Rows swapped in pairs by one turn or mirror: which row each one swaps with
lere: [ -2  31  10  59  12 -34  10   3  20 -12  16 -17  34 -24  20  -3 -17 -31
  26]
Gisu: [  7  12  -5  40  -3   6   9   4 -12  -7  -4 -35  -3  -7  14  18 -14 -29
 -13]
naren: [ 13  34  10  18  -5 -24  11  19   9 -51  25 -11  14   6  -6  -7  -1 -10
  44]
kob: [ 22  48 -13   3  13 -14  13  31  10 -49 -11 -23   1   2  18  16  -2 -25
 -15]
linul: [ 14  11 -11  38  14  -2  12   2 -11  -1  -9 -30   5 -10  21   9 -30 -22
 -11]
Rog: [ 18  51  -6  11   1 -14   6  43  15 -45  -1 -22   1  13  10  10  -5 -16
 -22]
Zepa: [ -9  35   5  53  15 -31  -7   6  16  -1  13 -19  25 -13   6  -4 -20 -42
  26]
rana: [ 22  39  14  11   6 -13   0   4  12 -52  31 -10  19  -4  -2  -5  -3  -4
  34]
piv: [  3   4   4  35  21  -2  16  19 -10  -8  -5 -26  -7 -13  28  15 -27 -28
   8]
nuz: [ 19  52   5   9  11 -11   5  26  14 -35 -16 -11  -3   9  18  13   4 -13
 -20]
Tago: [ 10  41   7  35  -6 -29   8  -5  14 -44  16  -7  12   3  -8 -13  10  -3
  32]
Palid: [  1  17  -9  31   9  11   3   7 -13 -14  -2 -37   9 -19  26  13 -31 -34
  -4]
Toze: [ 20  50  -9   4  11 -14   4  34  18 -44 -14  -7  13   0  19  22 -13 -18
 -15]
pud: [  0  38   5  57  14 -29   8   4  11   4  28 -34  32 -14   8   0 -16 -21
  15]
Zun: [ 13  34 -14  10   3 -20  16  40  12 -49 -18  -5  11  11  12  18  -9 -26
 -10]
Sufo: [  3  33   1  56  15 -31  -4  13  13  -4  25 -21  24 -15  17   1 -27 -39
  30]
Bov: [ 16  41  13  20   7 -24   1   4   3 -44  21 -11  13   8  -2 -16   0   7
  35]
gutuv: [ 10  45 -11  12  15 -22  10  30  10 -45 -16 -11  13  12  11  13  -6 -10
 -27]
nogi: [  2  19  -7  29   0   3  21   8  -6 -16  -5 -42  -4 -14  21  16 -38 -26
  -7]
Mivi: [ 21  43   1  23  -1 -21  -3  10  16 -52  23  -4  25 -11  -3 -16  -5   0
  35]
zike: [ -9  27  -5  61   5 -25   2   6  23  -9  27 -31  26  -9  18  -3 -23 -26
  27]
mosa: [ 27  51  12  30  -7 -17   8  18  10 -49  25  -6  30   0  -9 -11   1  -3
  22]
goga: [ 11  34  23  15   6 -21  -3   4  13 -57  13  -4  18 -10   5 -27  -8 -11
  20]
Zab: [ 12  46 -18  17  -2 -19  15  17  14 -41 -24 -16  -4  17   8  10  -8 -20
 -20]
depuf: [ 20  35  16  26 -15 -16  -3   9  17 -56  23 -10  10  -5   0 -11   1   1
  25]
Pidi: [ -7  39   5  54  12 -21  -4   8   8  -7  20 -26  36 -26  23   2 -15 -33
  24]
guk: [  5   9  -9  36   7   1  10  15 -14 -13   8 -32  -1 -23  15  24 -28 -30
  -9]
Zov: [  7  37   5  58  20 -27   1   3  16   0  29 -22  30 -11   9   2 -20 -24
  27]
gozol: [ 12  33  15  21   3 -17  -5   8  14 -57  18  -6  28   4 -10 -11  -2  -7
  32]
Lizul: [ -3  30  -8  56  12 -26   6   4  18  -4  34 -28  27  -1  -1   3 -22 -31
  22]
nelas: [  0  35   3  63   2 -28  -7   3  18   0  17 -21  31  -4  10  -5 -14 -35
  19]
Soziv: [ 21  46  -2  15   0 -18   3  30  25 -52 -13 -16   1  11  23  10  -5 -27
 -19]
domil: [ 13  16 -12  36  15   5  13   8  -8  -6  -2 -30   1 -11  14  26 -28 -22
 -15]
Ripoz: [ 30  30  11  27   2 -18  -4  15  11 -50  20   3  14   1   2 -20   6  -6
  26]
dulot: [ -5  13  -5  32   3   3   7   8 -15  -7  -5 -31  -4 -20   4  20 -22 -29
  -6]
mit: [  6  43  -7  10  14 -22   5  39  13 -53 -16 -15   9  11  15  19 -21  -9
 -13]
naf: [ 35  49  -3  12   7  -7  14  29   4 -47 -14 -13   5  16  15   8  -8 -25
 -12]
gibig: [ 15  42  15  22   2 -12  -7   2  22 -47  25  -4  21   5  -8 -19  -6   2
  17]
Gul: [  5  57  10   2   1 -19   6  35  11 -44 -13 -21   1  -8  17   6 -10 -14
 -18]
lezos: [ 13  10 -16  41  10  -4  15  10  -9   1  -9 -19  -4 -10  17  26 -17 -23
   1]
beb: [ 14  49   0   6   6 -13   5  37  10 -45 -23 -17   5  10  14  21  -3 -18
 -10]
laz: [  6  16  -7  38   2   1  15   2 -20 -16  -6 -39  -1  -9  14  22 -32 -27
  -1]
bek: [  1   6 -12  44   6  -3  15  10  -3 -11  -7 -32  -3 -16  31  20 -16 -25
  -5]
pag: [ -1  38   3  64  11 -37   3   4  11  -9  14 -21  36 -13  12   6 -19 -35
  24]
Bikez: [ 12  31  19  21  13 -27   2  11   6 -58  20 -10  14   0   2  -5  -2   3
  37]
tezi: [-16  25   5  54  14 -25   7  23  18 -10  28 -24  32 -15   7   2 -33 -25
  17]

nelas is swapped with Gisu
Bov is swapped with gutuv
Pidi is swapped with Palid
Zab is swapped with Tago
Bikez is swapped with mit
beb is swapped with gozol

Rows swapped in pairs by one turn or mirror: which row each one swaps with
bukol: [ -3   1 -19  16 -39  34 -18  -1  -4  18   7 -32   4  16   8   6]
fom: [-32  -4  -4  -9 -38  25 -13  -8 -15  19  12   1  19  22  17   9]
Zad: [ -7  15 -30  34   3  40  -7  -6   2  23  10   3  -3   7  17  25]
Gome: [ -7  -5  28  40  -5  27 -20 -18   0   9   9   8   2  18  16   9]
Mafe: [-12  17   3   2  -9  15 -11 -26   7  31  -1   6 -14  13  19  39]
Davun: [-21 -25 -21  28   3   4  -7 -17   2 -12  17 -25  18  19  11   5]
mazi: [ -7  -4 -31   4   5   3  -3  -6 -12 -27  30  -5  -1  10  19   3]
dapus: [-15  13  18  15 -12  27 -10  -7  12  20 -22 -27  -1   3  13  12]
ruvu: [-14   4 -27  -5  42  22  -5 -13  -9   7   4  -7  -8  16   6   3]
sebu: [-10  -5  13   0  12  14   2 -12 -31 -13   5  -1   4  40   6   0]
Kog: [ 15  10  -3  -2 -18   9   5  14   0  26  -4 -14  -8   1   0 -12]
Fav: [-27   4 -15  -7   6  19  -4   8   7  -3 -12 -16 -14  33   5  31]
Lag: [-14  13 -13   2  10  11   5  14 -12  -7  34  -9  21   5  33   5]
Nazug: [-12 -21  -5  31  30  22  -9  -3  -5  14   5 -31   6  11   8  11]
Zofo: [ -8  13 -11   9 -10  -5  -3  12   6 -22  12  -2 -21  16  -1  17]
Satas: [  4  11  -6   2 -18  15  12   9  -2   9   3 -28 -12  -7  -8  -9]
kuluz: [  1   0  16  -5 -44  23  -5 -11  -5  -2   4 -18  10   8   9   6]
fegan: [-14 -16 -12  26   6  -4  -9   8  -1   2  33 -13  16  10  14 -16]
Pege: [  4 -43  -5  11   0   5  -2   7  -2  13  10   6  -5   0   4  10]
derat: [ -6  23   2  24  -6  -3 -11 -18   4  20   5  16  34  10  13   6]
bedi: [-25  20  12 -30  -6  12 -10  -3   8  16   0   9  -7  11  21   9]
meno: [-18 -15  -9  19   0  11 -10  20  12 -21  16 -19  -3   2  20  11]
Dumo: [ -8   3 -17 -14  39  17   1   5   1   9   6 -18  -1  21  23  14]
lufi: [ -7 -41 -15  20 -13   2   6  -5   9  16  11  -8  -3   1   9  10]
tid: [ -6 -39   2  -1  14  -7   1  -5   1  18   4   4  -3   3   8   6]
fodu: [-16  34 -18  21   0  45  -5 -15  -4  13   6  12  -7  19  17   3]
penu: [-24   2 -16  -3  13   5  -8  -9   3  -2   6  -4   8  38   6  44]
kul: [  1  11   3   5  16   8 -13  -6   2  -1  -5 -30  29  31  -4  -3]
mor: [  8  -6 -43  23 -25  23  -8 -17   0   7   5   3   0  24   6   3]
givos: [  5 -19  -7   9  36   9 -17  -9  -1  10  13  18   4  26   9  12]
regu: [-20  -7  20   5 -16  19   4  -2 -32  20  11  17   3  28  15   6]
Tib: [ 11  32  14 -10  -5  18 -17  -9   2  26  -7   8  -7  23   3   5]
bip: [ -5  33  24 -11  -1  -7  -5 -19  -9   7   9  -3   1  21  12   6]
buna: [-14  14 -19   0 -48   5 -18 -19  -4   8  13   0  -4  14  12   8]
Bop: [ 16  14   4  -3  -8  13   7  -6 -11  36   1 -10  -7  -7   1 -10]
dut: [-14  26   8  21 -33  21  -3 -15   0  -6   7 -25  -4   6   7   2]
rugi: [-18   8   2   2 -11  37 -20 -13   2  41   5  11  -8   5  12  26]
moz: [  2  -8 -23  -2  22  22  -9 -16 -22  28  34   1  11  14  22  14]
Vupug: [-2 13 -9 -3 12  1 10  7 -8 10  4  6 42  7 14  1]
sof: [ -8 -14  -8  10  16  13 -14 -38 -15  10  17  17  22  18  14  -7]

kuluz is swapped with fegan
Lag is swapped with fom
lufi is swapped with Satas
Bop is swapped with tid
Gome is swapped with kul

Rows swapped in pairs by one turn or mirror: which row each one swaps with
dun: [-13  22  -6   0  15  -4  -2  -6 -20 -10   2  26  -3 -15  -8  18   7]
gisam: [-14  14   7 -30  11 -16   6  -2  13  11   0  -6  -6 -38   6  14  34]
tad: [ -8  25  18 -10   9  -7  10  12  18   9   2   3   5  12   0  28 -37]
pon: [ -6  11   8 -24  29 -10   7   1  -1   3   9   9 -26 -10  14 -15 -29]
tosu: [-13   0  34  -8  31 -15  -4   5   2 -24   7 -20  -5 -34  13  -2 -11]
goten: [-1  6  2  1 22  0  0  6 16 15  8 11 -9 34  5  7 24]
Nuro: [ -9  10  17   9  24  -2  -6   3  -7   8  -1  12  -6 -31   4   4 -40]
zedad: [  7   7  26  17  11 -14  10  21  45  15   3  -2 -12 -23   8 -18  -1]
ruve: [ -7  30  13 -25  -1 -14  14  23  24  -1   5   3  -4 -14   5  42   1]
vul: [ -6  26  10 -23   4  -7  -9   9   5 -11   2   4 -10  -6   3  46   0]
Fovi: [  6  38   5  13  12  -1   6  25  22   7   8   4 -13  17   8 -12   0]
luz: [-15  -3  11 -13  13 -11  -3 -12   2  15  -1   3  16 -37   8  34  -9]
nep: [-12   0  11 -29  20 -26  -6  -9  26   6   5 -13  14 -18 -15  -2  24]
dodap: [ -8 -13  52 -10  36   5   1   0   5  18   8   8  -5  -3  -5  21  18]
Tul: [ -5  -9  47 -11  30  -7  -6   0  20   8   6 -11  -9  -3   1  15  38]
zalim: [-12   3  -9  -7   9  -8  -9  14   2  12   5   0  -2 -30  -5  23 -32]
sot: [-22  30  10  -6  18 -22  -6 -13   4  21  -1 -12  15 -12 -11 -15  12]
temon: [ -9  15  10   6  22  -4   8  -8   6  24  -2  -8  11 -49  -3  15  22]
Sunib: [-23  25  -5  -8  30 -24   4  -7  -2  18   3 -20  12  -1   7  21  12]
Fuvi: [-11  -7  47  -6  26 -16  17  -6  28  27   9 -12   2   5   2   1  -3]
Rele: [15 -6 28  8 17  8  5 29 34  2 -1  7  5  2 21 18 16]
tel: [  1  -1  -4  -4   6  -2 -11  15  20  23   8  16 -20  20  -1  -9   2]
Vifi: [ 12   9   8  11  14  24  15  19   4  -1   4  25 -13  -6  20  10  14]
Ravu: [ -5  -5  15   3  -2 -22   2  -4  12   2  20  20  -9 -11  32  15  23]
ter: [ -1   0  39  -1  39  -3  -9  -5  17   0  11   8 -10 -15  -9 -32  13]
tet: [  4 -21  26  10  26  -2   4  32  31  15  10 -13 -10 -10  13  -9   8]
lonu: [  9  25  20   2  36 -11  -5  20  37  24   0 -13  -6 -11 -21 -15  -3]
beni: [ -3  25  10  -2  14   4   1  13   3  -5   3  14  -8  26  12 -21   7]
sav: [  7  13  21  -7  31  24 -14  27  -3  -1  -5  15 -10   1  -2  18  22]
Vut: [  4   9  11 -22  29   7 -11  24   2 -24   1   9   6  18   3   9  -2]
zamik: [-24  17  15   2  29 -18   0 -20  -9  30  11  -6  -4 -18  -3 -13  -4]
dafu: [  7   3  36  -7  19  -3  13   4  39  -1  -4 -13   3 -12 -37   0   9]
leze: [ 12   5  37  20  17  -5  16  11  37   5   1   5  -8 -20 -25  -4  -1]
pinib: [ 13   4  18   2   3  -2 -19  10  40 -13   6  12 -13 -15 -24   2  -6]
setan: [ -3  15  20  14  26 -12  13  13  21  -3   4   0   1 -11   1  -7  48]
nizo: [ -7   7  22 -23  16   2  23   2  -3 -26   0  -2  -6 -11  -3  10 -25]
Zeka: [-22  20   6  -5  34 -23  -8  17  -5  21   0 -33   9 -14  11   0  -1]
gufe: [  1  22  22  24  24 -11 -24  13   2   8   3   1  19 -16   4  34  14]
fibo: [ -8  12  24   0  20 -10  26   2  -4 -14   3   5 -10 -32   4   6 -31]
zako: [ -3  45   1 -14  10 -14  -5  14  16 -21   4   7  -3 -23  -3  -2 -18]

sav is swapped with gisam
Vifi is swapped with temon
dodap is swapped with ruve
tosu is swapped with pinib
dun is swapped with setan

